[[132 124 126 136 133 146 131 111 120 125 114 134 127 124 118 111]
 [127 151 132 121 113 139 120 123 122 129 130 137 131 120 112 134]
 [130 124 121 131 133 146 127 110 117 126 111 134 128 120 109 128]
 [136 122 133 135 140 126 135 129 135 123 119 147 130 120 117 130]
 [129 124 124 133 132 145 122 109 119 127 113 134 129 123 124 110]
 [129 138 123 120 118 131 125 136 114 151 144 124 129 126 129 133]
 [126 130 129 121 121 112 141 128 138 130 140 109 114 141 145 129]
 [138 124 136 141 138 133 141 124 130 122 110 146 127 125 130 129]
 [135 108 138 124 127 116 127 135 133 127 144 117 128 127 136 133]
 [133 143 126 114 114 135 127 133 118 146 129 125 131 135 147 132]
 [126 124 121 129 132 144 123 108 118 128 114 135 130 123 133 109]] Out: 124

[[136 128 108 123 119 116 131 149 116 130]
 [136 118 132 139 131 126 131 126 130 120]
 [136 118 131 139 130 124 131 126 130 120]
 [127 124 129 137 119 127 134 127 121 115]
 [136 129 141 141 131 144 141 123 136 118]
 [129 125 114 121 136 119 142 130 123 125]
 [127 119 126 135 120 130 134 129 120 117]
 [128 129 133 122 133 144 145 123 131 126]
 [135 120 116 124 132 118 134 132 122 125]] Out: 120

[[129 136 126 130 136 136 124 150 127 145 116 141 122]
 [126 130 128 136 120 143 131 122 139 129 130 132 129]
 [125 141 115 131 129 146 134 122 128 109 123 115 125]
 [124 136 118 118 132 141 118 147 137 130 103 136 129]
 [134 137 132 124 116 122 149 126 135 133 130 129 126]
 [124 135 120 125 127 138 116 135 132 116 129 121 124]
 [118 124 111 122 135 143 128 149 138 143 114 138 135]] Out: 124

[[132 139 130 119 128 128 141 130 131 132 131 126 124 114 142 127]
 [134 113 143 134 111 132 129 124 126 128 125 133 143 129 128 121]
 [134 113 143 135 111 132 129 124 126 128 125 134 143 129 128 121]
 [119 122 139 121 134 128 130 125 139 124 139 121 122 114 141 114]
 [122 140 124 142 128 136 117 123 125 124 120 135 126 141 128 136]
 [137 123 111 119 142 132 119 138 126 128 126 123 119 128 118 140]
 [122 124 136 119 134 128 132 126 139 126 136 122 120 114 143 114]
 [124 129 122 150 126 132 118 123 130 131 120 136 131 130 125 121]
 [119 116 146 127 123 132 128 123 132 124 141 123 135 128 129 116]
 [138 123 111 119 139 133 117 137 125 126 123 124 119 131 121 141]
 [130 130 112 120 143 131 130 137 127 131 135 121 123 124 118 138]] Out: 130

[[134 126 124 124 134 134 132 130 132]
 [118 126 120 119 129 128 121 124 134]
 [128 133 128 126 127 122 130 132 124]
 [119 132 133 138 119 118 127 131 137]
 [126 132 129 132 128 130 130 127 125]
 [137 117 136 124 122 127 133 135 128]
 [136 105 142 117 132 137 146 141 119]
 [125 122 132 123 129 123 125 131 136]
 [135 116 134 121 131 134 148 130 114]
 [130 126 134 124 137 131 129 144 124]] Out: 126

[[139 135 148 121 136 119 128 130 135 119 125 119 132 118 126]
 [116 125 121 126 123 142 136 127 123 141 123 133 124 129 124]
 [141 130 136 127 133 127 119 141 132 111 126 134 129 124 132]
 [118 132 122 124 124 127 137 126 120 138 129 124 119 128 126]
 [135 130 139 129 133 112 133 137 132 123 131 129 141 113 133]
 [134 129 140 131 132 119 128 130 140 127 121 118 129 123 130]
 [136 138 137 128 138 114 126 138 145 121 124 134 143 116 128]
 [150 126 140 126 138 125 122 139 135 120 126 126 126 116 131]] Out: 126

[[125 132 127 132 136 111 136 131]
 [127 138 135 125 134 116 158 138]
 [125 136 127 131 133 118 141 134]
 [125 137 129 140 134 109 137 136]
 [123 136 117 134 131 120 128 130]
 [126 129 127 128 133 127 133 129]
 [127 141 123 126 137 126 153 132]
 [125 135 121 134 129 120 130 132]
 [123 136 129 133 137 117 138 131]] Out: 136
---
142  149  115  146  150  106  149
123  123  132  115  115  140  119
117  107  140  108  107  152  104
-> 140

126  118  142  110  152
126  144  136  101  122
-> 101

129  126  143  135
127  125  143  134
127  129  153  134
-> 143

116  122  114  119  121
121  139  123  116  152
118  132  112  123  119
-> 116

116  141  120  119  103  115  113
140  115  136  146  153  136  145
-> 136

132  111  127  110  109  140
151  126  101  121  111  150
-> 111

127  124  132  117
128  135  120  102
139  106  142  126
-> 120

149  148  129  128  128  128  128
128  128  131  153  141  129  128
-> 129

136  133  121  100  146  140
134  142  137  136  140  130
123  137  132  114  146  130
-> 140
---
[[127, 134, 98, 116, 155], [132, 107, 147, 120, 117]]	116
[133, 106, 135, 141, 132, 125]	141
[130, 123, 99, 134, 137]	134
[[130, 147, 151, 135], [125, 141, 146, 116], [115, 133, 130, 104]]	135
[123, 110, 124, 107, 134, 106]	107
[102, 143, 134, 103, 156, 99]	103
[135, 119, 136, 141, 104, 103]	141
---
[[120 107 147 138 130]
 [124 151 121 129 144]
 [143 136 141 138 128]] -> 141

[[138 104 133 136 121]
 [130 125 130 129 126]] -> 130

[110 105 121 104 124] -> 121

[[133 125 155 136 147]
 [133 143 134 122 146]] -> 134

[127 150 116 119 120] -> 116

[124 139 157 123 125] -> 157

[[124 140 102 126 153]
 [147 130 117 121 103]] -> 117

[113 146 152 117 101] -> 152
---
[[116 133 133 153]
 [114 133 135 157]
 [123 130 130 139]] --> 153

[140 149 112 133 137 150 127] --> 127

[134 148 123 107 136 142] --> 142

[[131 151 132 120]
 [118 150 113 123]] --> 120

[120 116 152 131 115 119] --> 119

[[132 138 120 131 131 125 142]
 [140 113 142 114 120 139 102]
 [140 130 126 124 123 131 134]] --> 142

[[121 126 137 105 138 122]
 [121 123 138 110 132 129]] --> 122

[[111 103 132 140 102]
 [127 128 136 122 133]] --> 102

[112 129 150 130 120] --> 120
---
[[131 135 133 118 128 127 131]
 [127 128 128 123 131 128 129]
 [127 130 131 101 125 132 133]] → 132

[134 129 139 103 122] → 103

[126 134 117 154 142 157] → 142

[144 112 104 133] → 104

[[139 151 104 107 140]
 [103 125 146 127 132]] → 127

[[107 137 117 138 108]
 [132 122 124 125 126]
 [103 132 116 144 116]] → 144

[[140 130 129 123 120 128]
 [135 127 116 130 124 123]
 [121 129 150 136 117 130]] → 117

[[128 153 128 125]
 [122 102 122 145]
 [136 148 136 107]] → 136

[107 157 103 148] → 103

[126 154 136 122 150 147 142] → 147
